Turns, then the turns between two rows, first turn first; the first pair answered
q_66 (before -> after):
[-2 -5  2 -5 -2 -1 -4 -6 -6  3 -4 -1 -9]  ->  [ -5   4 -10   3   1   3  -1   0  -5   2   5  -3  -1]
[ -5 -14  13  -1  -8  -9   3  -3  -2  -6 -10  10  -2]  ->  [-18   8   1   2   7   2  -7   1 -10  -9  -3  -6  -8]
[  9   1 -20  17   0   8   8   8   1   0  18   3  16]  ->  [ 18 -24  14  -4  -9  -2   3 -12   0   6 -10  10  -5]
q_504 (before -> after):
[  2  -9   6   1 -13 -10   7  -4   4  -5  -2  14  13]  ->  [ -1  -5   7   0 -14 -10   7  -2   5  -7  -1  14  12]
[ -5   1 -11   2  15  13  -9  -8  -7  10   9 -21 -12]  ->  [-13  12  -7   2  16  10 -11  -2  -8   2   5 -20 -10]
[ 24 -31  -2  -9 -16 -11  -1 -11 -11  20 -22  15 -28]  ->  [  0  18 -38  20 -12  -8   9  33  -4  -5  12  20  13]
q_598 (before -> after):
[ -4   1   3   5  17   7 -21  -6   3  -8 -15 -15  -5]  ->  [  9 -20  13   1   3  -1 -11 -12  11  -5 -19   0   1]
[  4 -13   0  -7   4   7  -2  -7   4  11  10  -4  -9]  ->  [-11   3  10 -14   7   4  -9  -1   1   0   4  -5 -12]
[ 13  -5 -10   1   6   8  18   1   9  11  17  -1  16]  ->  [-15  24   9  -8  12   1   5  13   3  -7   4  -5   9]
q_612 (before -> after):
[ 25 -25 -21  15  -6   8  14  -9   6  15  23   4  14]  ->  [ -4  -6  19 -15  13   8 -19 -23 -13   5 -14 -17 -29]
[  2 -23  -5 -18  17  10  -8   7 -14  -3 -14   1  -4]  ->  [  1 -12 -22  -7  21  14  -5  16 -12  -5  -1   0   6]
[ -3  -3 -16  -1  12  21 -15 -22 -24  20   5  -7 -11]  ->  [  7 -15 -23   6   4  19  -5 -20 -17  24  13   1   1]
q_97 (before -> after):
[  2  -6   5  -3 -11  -3  -4 -16   3  19  -7   5 -12]  ->  [ -7   1  12  -6 -14  -8  -4  -9   3  11 -12   9 -10]
[  2  16  -4   7  26   9 -14 -17  -1   3   4 -16  -4]  ->  [-10  27   9   8  10 -10  -2   4   9 -17   2   7  16]
[-10   8  -2  -7  -4 -10   1   9   4 -15  -8   3   0]  ->  [  7  -8 -18   2  -3  -3   8   1   7  -1   2   2   5]
Pairs:
Between the rows of a pair lie two turns.
[  4  -2   0  12 -15 -15  17  14  11 -12   5  24  26]  ->  [-22  23  12  -7  13  -4 -17   3 -13 -14 -15 -10 -14]
q_504, q_66
[-13   1  12  -7 -13 -19  -3   5  14   2 -13  11   0]  ->  [  2 -17   4  -7  -8  -9  -5 -11  11  19 -12   1 -11]
q_612, q_504
[ -3   5 -29  17  19   5 -17  -2 -15  22   9 -36 -10]  ->  [ 16 -30  -5  18 -24 -26  16   7  10  13   3  16  21]
q_97, q_598
[  9   3  -1  13 -18 -19  29   4  25  -1   6  16  25]  ->  [ 23  -3 -25  14   7   8  14 -20  11  24  14 -19   0]
q_97, q_66
[ 10  -1 -13   7  12  20 -19  -2  -8  24  20 -10  -2]  ->  [ 10  -7   1  -3  11  18 -23 -10 -11  27   7 -11 -14]
q_504, q_504
[  6  -1   7 -10  14  -7 -22 -15 -29  -7 -21  -9  -8]  ->  [ -1  19 -18   5  22   0 -18   1 -27 -13   0 -14   8]
q_612, q_97
[-13   5   4  -2  14  -5 -14  -3  -6   7 -11 -10  -9]  ->  [-14   2  13   0  -1 -18  -3   8   3  -1 -11   8   6]
q_97, q_612
[ -2  18  13  -3  14   5  -6   1 -11  11  10  -4 -15]  ->  [-8 25 13  1  8 -2  1 13 -7  2 13  6 -3]
q_612, q_598
[ -4   7 -12   1  13  22  -7  -4 -11   3   9 -22 -13]  ->  [ 12 -16  -4   6 -16   2  20   5  10  -1  12  15  15]
q_97, q_598
[-10   7  -4   1 -13 -20  10  18  16 -17  11  33  26]  ->  [ 23 -32 -23  -4   6   8  -1 -26   2  25  12  -1 -10]
q_97, q_66
[-18   7  11 -11  -1  -8  -5   9  -5 -26 -10   7   2]  ->  [-16  17 -15   1  10   5  -6  12  -8 -22   9  -5   8]
q_97, q_598
[ -2   0  15 -26  -7  -8 -11  -6   5  -3 -13   2 -29]  ->  [ -8  20 -10 -14  10   6 -18  -1  -2  -2   4 -15 -26]
q_504, q_97
[-13   2 -13  16   1   2 -11  -2  12   5  18 -11   4]  ->  [ -7 -11   2  13 -14 -12  -1  -1  19   0  11   7  12]
q_97, q_66
[-8  7 -9 11  2  3  2  6  1 -4  9  0  8]  ->  [-3 -2 -1 10 -6 -1  9  5  6 -4  6  8 12]
q_612, q_504
[ -3   8 -26  13   9   9  -3  -4 -11   4  16 -17  -6]  ->  [-16  20 -13  14  -4  -7   3  15  -2 -16  12   3   9]
q_612, q_504
[ -3   0   0  -6  21  14  10   2  -4   5 -16  -8 -11]  ->  [-11  12  -1  -1  16   8  15  14   1  -7 -10  -1   0]
q_504, q_97
[  2   2 -20   3   5   0  -5  -6 -13   5   6 -14   3]  ->  [ -9  13 -13   4   0  -9  -3   7  -8  -8   4  -3  12]
q_612, q_504
[-11  19   5  -7  15   1  -9  -2 -11   4  -5 -18  -6]  ->  [  2   7 -11  -1  16   8  -5  -9  -9  16   4 -21  -2]
q_598, q_598
[-20   2  13   2  23  -1 -12  -8  -5   0  -9 -12  -7]  ->  [-21  -2  23   2   7 -13   0   3   5 -11 -10   9  10]
q_97, q_612
[-11   9  -2   1   3   4  -1   1  -2  -2   4  -9   0]  ->  [ -1  -2  -3   1   2   7   1  -8  -1   7   4 -11  -3]
q_66, q_97
[ 17  -8 -20   8  -4   3  15   2   6   5  14   6  14]  ->  [ 22 -23  -5  -2  -5   2   9 -12   3  12  -1   5  -1]
q_504, q_504
[-11   9   7  -2   5  -1  -8   2  -8  -1  -4  -4  -7]  ->  [-11  13  -4   5   4   3  -4   8  -6  -2   6  -3   1]
q_504, q_504
[-14  -4   7 -10 -11   4   5  20   2  -2 -25   3  14]  ->  [  1 -23   4 -11 -12  10   6   6   0  11 -25  -1   7]
q_612, q_504
[-18  20   1  -6  13   8 -11   2 -10  -5  -5 -13 -13]  ->  [ -8  14 -11   8  -4  -2  10  19   5 -11  10  10  18]
q_66, q_598
[ -4  -5   9   5  -4 -13   5  -5  11  -2  -7  14   8]  ->  [ -7   6  -6   5  14   4  -9 -11  -1   7  -2 -11  -7]
q_97, q_612
[-2  7 -8  6 -1  1  3  5  1 -3  5 -1  7]  ->  [ 8 -9 -1  0 -4  1  3 -6  1  5 -3  0 -2]
q_97, q_612
[ -3 -11  23  -9 -21 -14  -9   0  -8  -4  -9  16 -12]  ->  [ -4   4 -12  14 -17  -7   4  18  -2  -6  21  15  14]
q_66, q_97
[  8  -3 -21   3  16   1   4  16 -10   7  21   8  28]  ->  [  1 -10  16 -14   1 -19   5  17  -6  -5  -4  27  24]
q_598, q_612
[  0  -8  12  -4 -10  -9   7   3   3   1  -7   8   3]  ->  [ -7   9 -13   7   3   3   2  10  -2   0   9  -6   4]
q_504, q_598
[-29  -4  11  -4 -18  24 -22 -22  -8  12 -17 -14  -8]  ->  [-23  -8   4  -1 -15  29 -20 -25  -8  17 -12 -18  -9]
q_598, q_598
[ -1 -10  11 -11   5  16 -12  -9   4  -1 -11 -17 -18]  ->  [  2 -12   7  -9   6  17 -11 -11   4   1  -9 -18 -18]
q_598, q_598
[ -6  24 -10 -14  19  -2   1  -5 -10  -4 -13  -3  -9]  ->  [ 14   5 -29  -4  15   4  13 -12  -5  11   0   0   1]
q_97, q_97
[  7   1 -16   1   9  16  -7 -11  -7  15   8 -18 -12]  ->  [  6 -11  19  -8 -17 -12   6  -1   7  -1 -11  18   1]
q_504, q_598
[ -8  21 -13  12  -1  -1   3  18   2 -13  11   2  16]  ->  [  0  14 -20  15  -3   1   7  14   2  -6  17   1  18]
q_598, q_598
[  6 -19   6  11   3   9  20  -1  18   6  21   6   4]  ->  [-12  -9  35  -4   2   0  10   1  14  -7   0   8  -9]
q_66, q_97
[ -1 -12  30 -17  -4  -6  -5 -12  -3   2 -19   6 -11]  ->  [  9  -4 -17   3  14  19  -6 -14  -8  19  10 -19  -8]
q_598, q_612
[ 12  -8 -14  12  -7   1  16  -2   4   7  13  10  12]  ->  [ -8  11   3   6  -8  -9  12  11   2 -10   3  19  13]
q_504, q_612
[13 -5  3  2 -2  1  4 -1  3 -1  4  6  3]  ->  [10 -6  9 -1 -2 -1  2 -4  3 -2 -2  7  0]
q_504, q_504
[-17  27 -23  10  15   9  -6  16  -5  -4  18 -16   2]  ->  [  4   3 -34  13  13  17   0   1  -3  14  23 -17   1]
q_504, q_504
[-11  17  -5  25   2 -11   0  16  -4 -17  -6   3 -10]  ->  [ 13 -21   5  18  -7 -13   6  -7   0   0 -15  10 -19]
q_97, q_66
[ -3  17 -21   8   1   9  -2   9  -1   1  24  -9   9]  ->  [ 12  -3 -20   9  -8   5   8   3   3   7  24   0  16]
q_598, q_598
[  6 -12   8   4  -5  -5  13  -5  10  -3   1  16  11]  ->  [ 5 -6  0  8 -4 -4 13  0 10 -4  8 14 17]
q_612, q_97
[-21  34 -10   4   9   7  -9  17   0 -13  10  -9   8]  ->  [-23  22  23 -15  -1  -5 -12   8  -2 -17 -14   3  -5]
q_598, q_612
[-17  13  12   5  -9 -15   3  16   4 -21   1  16  16]  ->  [-21  26  -4  10   4  -4  -3  17  -2 -17  10   0  12]
q_598, q_598
[  1  -1 -17  14  -5  -2   9   3  10 -10  19   9  21]  ->  [  0 -17  19 -11  -5  -7  -5 -20   1  -7 -14   4 -11]
q_598, q_504
[ -8  -1  26 -18   7  -6 -22 -22 -10   6 -24 -13 -27]  ->  [-11   4  21 -16  11  -2 -24 -21 -13   6 -21 -18 -27]
q_66, q_504
[  5  -5  -3   6  12  17  -2 -18 -10  16   0 -19  -6]  ->  [-7 13 -9 18  3  8 11 10  0 -3 11 -2 21]
q_598, q_612
[ -7  13 -13   8   8   3   0  -2  -4  -2   1 -21   0]  ->  [-11  13   0   6  -6 -11   8   9   4 -14  -4  -4  13]
q_612, q_504
[ -3   8 -13  17   8  -8   0  14   8  -7  -1  15  14]  ->  [ 14 -19  -6   5  11  -1  -7 -13   1  13 -13   4 -11]
q_97, q_612
[ 17 -12  -3  -3  -1   9   0 -17  -1  17   1  -3 -12]  ->  [ 15  -4 -16   9  -4   8   9  -4   5  11  16   4   8]
q_612, q_66
[  5  10  -7  -2  15  11  -6 -12  -1  12   6 -19 -10]  ->  [-14  28   8  -4   6  -4  -1   8   4 -11   2  -2   4]
q_66, q_598
[ -8 -16  17 -22  -6   4   1 -26   4   3 -23  -9 -21]  ->  [-23  20 -18  -3  14  20  -4  -7  -1  -2   2 -29 -10]
q_504, q_97
[ 25 -20  -1  -3  -1   0   8 -17   4   9   3   6  -2]  ->  [ 22  -6 -20   8   3   6  10  -7   5   6  17   2   8]
q_612, q_612
[ -1   0  14 -10 -13 -13   8  -4   5  -6 -13  -3 -12]  ->  [  5   1  -1   3 -18 -12  19   5  12  -7   3   4   5]
q_612, q_598
[ -7   1  18  13  -7 -14   4   3  -1 -18 -23   9  22]  ->  [ 11 -15   0  11  10   8  -7 -24 -12   9 -19 -17  -2]
q_97, q_66
[-16  17  14 -10  -1  -5 -12  14   0 -18   4  -2   3]  ->  [-11  19  -7  -2   9   7 -14  10  -4  -8  16 -15   3]
q_598, q_598
